Rotation paths and how fast each direction turns (degrees a step):
Each turn is a multiple of 5 degrees from 10 to 175, or 0.
Each row of a path follows its step; steps can be skipped.

step 1: [-9 9 10 -15 11 -8 10 -14 -14 17 -18 -5 -13 38 -15 8 -30 -7 29 -4 17 -22 -1 -39 -2 14 -16 0 -15 5 -17 5 3 -14 -5 26 -6 -24 7 17 -27 -32 -3 0]
step 6: [2 16 1 -5 8 9 23 20 0 32 -26 -29 -4 32 11 -23 14 11 -13 15 -11 -8 -28 -4 -2 12 -10 16 -29 8 -8 24 -8 16 -1 -10 -16 23 -25 -2 -27 17 -15 9]
step 9: [-12 -9 2 14 10 -30 -3 -18 -15 2 13 15 -32 16 -16 8 7 -12 9 16 14 9 -11 16 6 -2 15 16 40 -1 45 -4 5 -22 14 -13 22 13 7 -33 27 3 -4 0]
step 10: [-19 0 8 1 -40 28 14 -8 -12 -8 -5 1 24 -15 -4 8 7 -33 0 28 12 -23 -1 14 16 -36 14 13 6 -1 -13 1 2 22 12 30 20 7 1 18 17 -27 8 10]
step 11: [13 -8 4 12 0 -20 17 13 43 -11 -22 -6 4 35 -18 7 -2 7 -24 -18 1 22 10 27 -12 9 -14 2 -16 -27 -21 9 26 28 22 13 6 16 -1 -1 21 -3 -2 -10]
step 15: [-5 3 -26 18 13 8 -3 13 -13 22 15 1 6 -32 -12 3 -2 18 5 -3 0 5 -11 32 48 -31 16 6 -23 -10 7 5 -21 -17 -4 -5 -5 -4 -30 -18 30 -10 5 12]
step 21: [10 24 -6 26 -28 -44 -9 -8 -4 1 -15 -10 -6 -22 -9 28 -10 1 12 -12 -1 -4 -38 20 -4 -1 8 -15 14 7 4 5 -39 -19 12 -9 19 4 -18 9 -23 -6 -8 -18]
step 24: [29 1 4 -8 18 4 8 6 3 12 16 8 27 24 -28 5 25 2 -27 5 -15 7 6 -13 -21 2 -7 9 7 28 -4 8 15 -2 -13 -18 -45 -23 -12 -28 12 12 10 -17]
step 25: [-5 25 10 -21 38 33 -6 -9 -23 -2 2 -22 -1 -4 16 -14 35 -4 -2 16 8 -8 14 3 -5 3 14 7 5 -1 11 -12 -3 -10 16 -41 11 32 11 16 -17 23 -11 12]
step 26: [5 -2 27 -30 13 0 32 -2 17 -7 9 -8 7 -12 1 34 -21 0 9 9 30 -22 -16 -2 15 10 -17 -35 -9 40 8 8 6 -15 24 19 16 -4 -20 2 0 -5 -11 9]
Speeds:
[-4 4 5 4 -9 -5 -7 -3 3 3 6 3 2 0 12 3 -5 5 2 3 9 2 -3 12 6 2 1 1 3 4 0 5 -7 -6 -3 -2 2 -2 5 1 13 -5 -2 0] => 60
[6 -3 -3 2 -1 4 3 3 -5 -4 -7 -5 9 1 3 1 -3 2 -7 -8 3 3 7 3 -7 -1 6 4 -7 -5 3 7 -4 -6 6 -11 0 -12 0 3 5 6 7 -2] => 85
[9 8 -5 0 -2 4 0 0 0 5 8 4 -4 -3 -5 1 -4 -6 1 2 1 11 6 -7 1 -6 -5 0 -1 6 10 2 -2 -4 7 -2 -6 5 9 9 3 4 -5 3] => 65
[-2 7 -5 -4 -4 4 8 -3 -1 11 -2 -9 1 8 1 0 0 6 1 -5 -1 0 10 -2 5 -4 3 6 -2 6 -2 -9 1 -4 -7 7 -6 2 -8 1 7 -6 6 2] => 155
[4 -7 6 -1 -9 4 -3 0 -5 7 5 2 1 1 -5 10 2 -10 -4 8 -6 -4 2 2 8 2 0 -6 -11 1 -7 2 -3 -4 -2 0 -6 -8 0 -3 -5 -2 6 4] => 155
[1 2 -2 2 -4 2 0 -2 -2 7 1 -13 7 -13 -7 -4 -2 2 12 4 5 -6 -7 -1 -5 1 -2 1 -3 4 0 9 8 5 -1 2 -3 -6 4 -1 2 -2 1 -7] => 160
[3 -10 3 5 -2 -2 5 2 0 -6 -1 -7 -3 -5 3 4 1 -3 1 -3 2 6 -5 -4 4 12 -3 -2 -6 1 0 -13 2 2 0 1 -6 1 -4 4 13 6 -7 -3] => 120
